In the rows, zero is written as 128.
Each path is a new rotation, seen through one point. The rows after it are directions, each followed by how far the rotation turns it, in deg/step (0 if it stays put).
Each turn is a multiple of 5 degrees from 10 to 175, or 0.
Each row of a path follows its step; steps can be skipped.
path 1
step 0: [123 109 129 124 130 129 132 119 125 128 126 126 136 131 131 115 133 130
 118 121 118 125 112 133 130 140 132 121 128 137 129 134 132 137 131 133
 130 129 129]
step 1: [119 125 131 132 137 132 122 120 134 121 132 125 117 130 130 129 132 127
 131 129 125 127 120 137 136 119 141 122 132 133 138 128 145 124 130 118
 136 132 124]
step 2: [124 128 131 130 141 144 140 136 123 133 123 126 138 137 128 124 127 124
 131 128 114 124 134 130 131 125 135 130 131 143 128 128 129 126 136 118
 133 120 127]
step 3: [112 121 132 130 128 137 127 139 128 122 130 128 126 130 128 125 127 134
 122 122 127 135 119 136 129 124 122 125 125 140 144 124 121 124 136 144
 133 128 124]
step 4: [123 125 132 126 132 141 130 123 124 122 137 127 122 129 130 126 129 123
 129 129 129 125 107 124 138 129 126 117 133 127 126 122 122 136 133 118
 137 112 133]
step 5: [121 129 132 129 142 137 127 130 125 122 133 135 125 136 130 112 120 122
 135 137 127 120 125 136 131 134 125 137 122 134 138 118 138 132 121 127
 122 128 127]
step 6: [116 136 131 122 131 127 138 118 124 136 123 137 122 126 131 124 121 129
 127 121 113 132 121 138 128 135 125 133 135 134 139 124 118 130 138 122
 131 130 128]
step 7: [123 127 142 117 135 124 130 132 121 130 128 124 131 128 129 116 126 129
 122 117 131 127 118 133 138 126 141 123 133 128 137 124 132 135 118 135
 142 125 131]
step 8: [125 130 137 142 135 134 128 128 135 133 130 130 122 131 124 124 117 121
 130 140 113 137 118 124 137 130 139 122 121 127 131 124 136 133 131 128
 137 131 132]
step 9: [123 125 125 115 128 136 123 132 131 135 123 133 127 126 131 117 125 128
 119 132 113 124 121 132 138 129 130 127 129 151 125 130 131 131 129 130
 120 125 124]
[129 127 127 125 131 127 128 131 129 129 126 131 130 126 131 127 125 126
 126 129 127 127 130 129 126 129 128 129 128 128 128 126 126 126 135 129
 125 130 126] => 110
path 2
step 0: [153 120 134 136 134 126 128 124 133 131 132 126 139 133 122 127 132 120
 134 132 123 125 134 128 121 132 119 129 132 134 134 130 133 139 130 128
 119 124 124]
step 1: [141 119 130 139 133 125 123 133 129 130 122 127 123 126 122 123 131 115
 125 138 118 140 118 126 125 130 125 141 129 128 132 132 137 126 131 141
 125 127 122]
step 2: [147 130 132 131 124 125 115 125 129 118 121 128 134 132 117 126 127 121
 128 133 125 137 128 129 138 138 128 132 136 139 128 131 123 116 131 134
 131 133 132]
step 3: [149 127 132 129 136 133 118 126 134 133 126 130 127 136 129 129 127 134
 129 125 122 142 129 132 125 124 116 128 121 148 131 127 122 124 125 131
 121 127 128]
step 4: [145 121 128 144 136 120 126 129 128 120 127 119 134 124 123 132 124 124
 129 129 121 129 127 135 125 125 114 125 124 130 139 126 128 128 118 132
 123 136 121]
step 5: [135 123 131 132 125 128 119 133 126 125 121 123 123 122 124 123 116 118
 130 134 117 134 120 133 136 128 124 149 124 135 134 132 120 122 120 125
 128 129 120]
step 6: [150 133 132 124 130 127 117 125 131 120 128 118 130 124 130 128 120 129
 125 118 131 124 127 129 128 130 126 137 134 143 128 137 125 116 125 124
 132 132 127]
step 7: [147 127 130 130 132 132 124 124 126 124 128 121 118 127 136 127 123 133
 130 125 124 135 137 118 123 127 120 130 113 133 137 126 138 119 119 123
 122 129 122]
step 8: [134 132 132 144 131 123 118 130 126 120 120 124 123 119 122 137 122 128
 136 132 116 119 128 127 125 129 122 131 123 126 139 122 132 115 125 123
 136 130 119]
step 9: [133 128 134 132 123 122 115 119 134 125 122 126 121 124 133 128 124 129
 142 125 130 130 126 132 142 122 124 146 127 129 128 128 124 117 124 117
 133 120 122]
[125 127 127 128 128 125 127 128 132 129 126 128 129 128 126 130 128 130
 130 127 128 130 127 133 131 123 124 125 127 127 130 125 123 131 126 127
 128 129 129] => 65
[128 126 126 131 128 127 134 130 127 129 130 127 128 131 127 131 128 127
 133 129 126 126 129 128 124 127 126 126 125 128 131 129 127 127 129 129
 128 124 126] => 95
